Here is a table of points, one per row:
(-2 31 -64 57 23 81 10 -13 3 -44 -44 6 5 -34 -20 -2 -42 -47
 23 10 -24 -32 2 -25 -38 -68 -76 71 53 -52 -80 19 -12 31 -38 -3
 54 84 -13 31 -32 30 36 72 -52 -40 31 2)
(42 -20 45 54 1 46 71 70 -11 15 59 81 96 30 94 56 -24 -17
 -35 -18 70 39 82 -69 43 43 43 -17 13 -31 26 -17 -7 48 19 105
 13 -51 -46 -24 60 91 -21 85 -30 1 15 -75)
(-38 33 -62 -26 10 -22 20 -47 52 79 51 4 -11 75 -19 89 45 -20
 30 35 7 38 -2 -6 10 -28 17 43 -64 21 -49 -39 -50 -64 -16 -20
 -37 -12 4 70 14 15 25 6 12 -32 -49 -21)
(-26 3 10 49 -4 -62 -27 112 21 50 49 29 -24 -54 -57 26 28 66
 17 -17 -37 -73 -43 -31 38 -54 13 13 -12 -28 33 -17 23 -15 -50 -3
 30 17 15 -39 26 6 -18 23 -3 13 31 27)
(-88 -38 25 -21 -28 -21 32 75 1 26 -100 -7 -21 -12
 47 36 -6 -35 18 10 36 26 7 14 -74 -55 -4 -54
 -34 31 60 -55 27 -29 1 68 -6 45 -14 30 -27 -21
 11 9 11 -40 59 32)
(76 -54 29 -82 -5 51 37 17 68 -35 84 -43 55 62 3 -14 44 31
 1 62 -19 -97 -4 -21 -42 -35 -65 -55 35 -23 -50 46 21 12 6 27
 -49 20 -3 -28 34 -20 24 -14 31 -2 7 19)
(19 -68 -36 -61 0 58 -2 -13 13 19 -19 32 -29 24 -32 -87 -35 -22
 31 1 59 49 -22 -38 6 -8 -30 24 -53 8 31 -26 43 -29 -41 -28
 -7 21 -40 -91 5 -22 -90 48 42 -2 3 6)
(-34 2 -14 -46 37 -14 -9 9 9 19 63 12 8 -31 0 -90 -27 33
 12 -32 -42 2 35 54 -51 32 18 12 -37 34 -6 16 -44 6 59 -1
 11 37 7 -17 -75 33 31 49 126 20 28 -27)
(38 -54 60 27 16 -12 25 83 -11 -17 -53 -10 -25 25 -5 28 34 -68
 -21 71 -46 -19 -63 -6 53 75 0 -6 -21 -33 -34 -12 -47 37 -45 -42
 29 -28 11 6 -62 5 12 2 44 -20 -30 -29)
(-53 10 21 33 1 60 -10 24 -9 -49 -5 12 -7 1
 -17 23 23 20 -26 -60 -33 -4 -20 43 -20 -75 -2 -15
 4 9 -28 -21 -47 17 39 -30 12 27 -25 -34 71 -22
 -96 -52 13 -41 -42 -108)
(-27 -24 -45 31 -46 41 -15 32 -59 15 5 -75 37 -4 78 65 -72 -4
 44 -49 4 -16 0 -19 48 25 49 14 -40 -3 26 81 41 -67 11 -20
 -48 -2 22 -41 -25 -11 -25 -77 58 -39 66 26)
(-1 -29 -27 54 27 -62 -15 -80 -59 26 -40 18 12 47 -18 -49 53 5
 12 -4 -49 -28 35 -61 24 39 -2 -43 0 -2 30 -24 1 50 13 -38
 -66 24 3 54 18 -34 -43 23 -4 -25 29 -4)
(34 -10 45 0 3 44 19 -99 26 2 -29 -38 -74 39 -15 39 -30 126
 -27 26 35 12 -20 23 53 23 28 23 16 -10 32 -10 -28 40 -33 8
 55 26 -26 35 -35 -16 10 22 7 -43 56 -7)
(-13 -6 0 -69 36 -59 -29 -48 -26 -1 23 -34 -33 -48
 32 43 -43 -18 -17 45 -2 -63 19 25 -9 8 -17 25
 49 11 53 -6 12 31 -100 -30 -42 -6 -45 7 4 62
 -35 27 -11 -39 -65 -65)
(70 1 23 47 4 -52 63 -9 44 -98 -19 11 13 -46 -26 55 55 19
 50 -89 9 101 2 77 -61 11 -25 42 31 59 -28 37 89 -14 -57 -22
 -32 -49 44 36 17 -9 35 10 78 -6 -51 63)
(0 27 -41 45 59 13 21 61 -13 -8 -19 -20 -63 8 9 -41 -23 -2
 7 -5 -2 -33 -30 23 -26 3 11 21 7 24 26 26 -36 -33 44 1
 -89 -39 -48 93 13 -42 -19 36 -9 48 -8 53)
(-12 69 26 -34 -9 25 2 67 45 11 -1 -5 -15 41
 13 -111 39 34 28 49 -25 76 68 28 -21 53 27 65
 27 -40 -8 -14 85 -25 -52 -19 15 -29 40 60 10 -17
 16 -73 -32 -47 -32 -41)
(-5 -46 45 10 -8 -81 -2 -44 -12 8 28 -7 57 -43 3 -47 -33 -36
 -21 34 8 16 -65 -23 -49 30 3 52 31 -12 -22 29 -49 -36 18 30
 78 -5 -18 42 98 -31 18 -32 -13 -20 6 44)
(-47 -43 -3 26 -21 39 11 -59 -21 9 10 4 -38 25 91 -16 35 40
 42 -74 -9 -33 -56 -58 -15 20 -7 27 33 15 25 -48 54 -15 31 10
 23 -38 40 6 -10 -19 86 -36 -38 122 -20 -51)
(-22 51 -85 31 -90 -25 -39 5 -41 22 61 13 -43 24 -23 12 -1 -65
 -8 -9 99 -6 -30 60 -68 54 72 -15 34 15 -2 -24 -28 64 -6 -4
 -26 10 38 -99 34 -40 17 19 -15 -7 15 -8)
(39 29 -101 -32 64 -48 -35 -7 -20 -125 -25 -19 24 -27
 -26 12 10 53 -83 55 15 31 0 -59 -45 -14 24 -9
 -29 2 25 -22 6 -14 18 13 16 -27 4 -20 -11 7
 15 -25 -6 10 18 -22)
(-49 14 -8 -108 29 42 -12 -2 -8 -63 -10 -41 5 -35
 -68 21 26 -46 33 -50 3 -21 3 -18 89 38 20 -8
 -24 -26 17 9 -1 8 4 25 32 -10 15 46 44 -25
 1 23 2 14 -6 7)
(-8 29 58 36 -4 29 -94 -20 -28 -49 3 58 3 58 -42 -26 -32 -14
 -28 -55 14 -67 22 39 15 61 12 -11 2 38 -14 -69 -23 -68 5 -4
 -26 -18 -45 -43 35 76 76 -49 -22 -18 -31 52)
(43 -30 -48 7 -72 7 20 -7 2 60 -106 39 33 -21
 6 -45 -3 27 -33 33 16 -88 8 54 45 -73 24 7
 -57 26 7 42 3 12 -9 10 10 -27 10 10 27 16
 29 -15 10 17 -39 -14)
(15 -21 -19 -43 -47 27 12 59 -65 74 49 47 49 -2 -71 95 -58 42
 -48 18 21 17 57 8 25 49 -90 -34 48 -29 27 -37 1 46 28 -43
 36 -8 -59 87 -59 -29 -28 -91 -2 97 24 4)
(-30 37 80 3 23 -40 -50 3 7 -5 -1 57 -2 55 18 1 -12 -42
 -40 -32 11 -7 15 -67 31 -85 30 48 36 68 -9 60 16 76 66 -38
 40 -45 31 -40 -30 -34 8 -10 -4 -2 -26 60)
(23 -25 33 -54 -40 -16 16 -15 -5 0 41 -5 33 39
 -20 -28 43 26 11 -47 -21 4 -34 43 -23 -22 -53 -64
 -40 -14 27 64 -33 -38 3 -28 37 -67 23 17 -86 -15
 -1 43 -127 -54 34 -42)
(51 69 38 44 -64 13 65 -65 65 1 28 -47 -51 -74 14 -35 27 -69
 -14 19 18 -18 97 -74 -4 -64 11 -64 45 -62 42 -71 -47 -64 14 -26
 3 -9 12 -10 -20 3 -15 -19 25 14 -7 22)
(7 66 38 -31 65 11 26 -19 -32 55 -57 -4 49 -29 -6 20 -7 4
 16 21 -49 67 -25 -4 -17 -11 7 1 28 -6 -22 34 -72 -17 -77 -8
 -54 6 5 -98 8 -30 42 -16 -39 60 -11 17)
(-100 4 16 26 32 13 14 -47 16 -14 -27 -15 -2 -22
 -16 -23 42 38 -33 55 3 -19 2 27 -11 81 -32 -11
 -9 11 -47 56 18 47 73 -4 -19 30 45 -44 8 92
 -80 -10 -23 36 -36 92)
(46 -13 -39 2 20 22 -49 -12 54 -4 33 44 10 -69 92 21 -11 -11
 55 48 -30 25 -25 28 47 6 6 -68 -34 84 -6 -8 -6 -12 19 -8
 48 77 34 19 -19 -14 -29 15 -20 14 25 23)
(1 -30 21 44 -45 23 -50 -34 -29 -5 34 -42 -10 -48 -19 -29 -17 -39
 -11 31 -49 126 -36 22 45 -79 -1 9 -54 -21 -9 3 74 15 26 79
 -61 22 -6 -4 -29 -2 29 13 4 -11 -2 -9)
(51 34 -18 -18 33 -127 -24 21 22 26 -66 -56 -40 47
 -2 -1 -27 -8 19 -82 11 -7 21 12 4 20 -10 -25
 18 -65 -73 0 18 -1 27 41 21 26 -17 -17 -3 16
 -19 -8 -6 23 7 -25)
These points spread out most along one direction. How far along it is each point below, from 0 to 99? 50 is the average, and the first point above lies past it. One standard deviation of the points above along it is 16.
(-30 37 80 3 23 -40 -50 3 7 -5 -1 57 -2 55 18 1 -12 -42
 -40 -32 11 -7 15 -67 31 -85 30 48 36 68 -9 60 16 76 66 -38
 40 -45 31 -40 -30 -34 8 -10 -4 -2 -26 60) 51
(-34 2 -14 -46 37 -14 -9 9 9 19 63 12 8 -31 0 -90 -27 33
 12 -32 -42 2 35 54 -51 32 18 12 -37 34 -6 16 -44 6 59 -1
 11 37 7 -17 -75 33 31 49 126 20 28 -27) 59
(51 69 38 44 -64 13 65 -65 65 1 28 -47 -51 -74 14 -35 27 -69
 -14 19 18 -18 97 -74 -4 -64 11 -64 45 -62 42 -71 -47 -64 14 -26
 3 -9 12 -10 -20 3 -15 -19 25 14 -7 22) 45
(-38 33 -62 -26 10 -22 20 -47 52 79 51 4 -11 75 -19 89 45 -20
 30 35 7 38 -2 -6 10 -28 17 43 -64 21 -49 -39 -50 -64 -16 -20
 -37 -12 4 70 14 15 25 6 12 -32 -49 -21) 58
(-27 -24 -45 31 -46 41 -15 32 -59 15 5 -75 37 -4 78 65 -72 -4
 44 -49 4 -16 0 -19 48 25 49 14 -40 -3 26 81 41 -67 11 -20
 -48 -2 22 -41 -25 -11 -25 -77 58 -39 66 26) 42
(19 -68 -36 -61 0 58 -2 -13 13 19 -19 32 -29 24 -32 -87 -35 -22
 31 1 59 49 -22 -38 6 -8 -30 24 -53 8 31 -26 43 -29 -41 -28
 -7 21 -40 -91 5 -22 -90 48 42 -2 3 6) 51
(-8 29 58 36 -4 29 -94 -20 -28 -49 3 58 3 58 -42 -26 -32 -14
 -28 -55 14 -67 22 39 15 61 12 -11 2 38 -14 -69 -23 -68 5 -4
 -26 -18 -45 -43 35 76 76 -49 -22 -18 -31 52) 47
(-53 10 21 33 1 60 -10 24 -9 -49 -5 12 -7 1
 -17 23 23 20 -26 -60 -33 -4 -20 43 -20 -75 -2 -15
 4 9 -28 -21 -47 17 39 -30 12 27 -25 -34 71 -22
 -96 -52 13 -41 -42 -108) 48
(38 -54 60 27 16 -12 25 83 -11 -17 -53 -10 -25 25 -5 28 34 -68
 -21 71 -46 -19 -63 -6 53 75 0 -6 -21 -33 -34 -12 -47 37 -45 -42
 29 -28 11 6 -62 5 12 2 44 -20 -30 -29) 46
(-2 31 -64 57 23 81 10 -13 3 -44 -44 6 5 -34 -20 -2 -42 -47
 23 10 -24 -32 2 -25 -38 -68 -76 71 53 -52 -80 19 -12 31 -38 -3
 54 84 -13 31 -32 30 36 72 -52 -40 31 2) 59
(76 -54 29 -82 -5 51 37 17 68 -35 84 -43 55 62 3 -14 44 31
 1 62 -19 -97 -4 -21 -42 -35 -65 -55 35 -23 -50 46 21 12 6 27
 -49 20 -3 -28 34 -20 24 -14 31 -2 7 19) 48
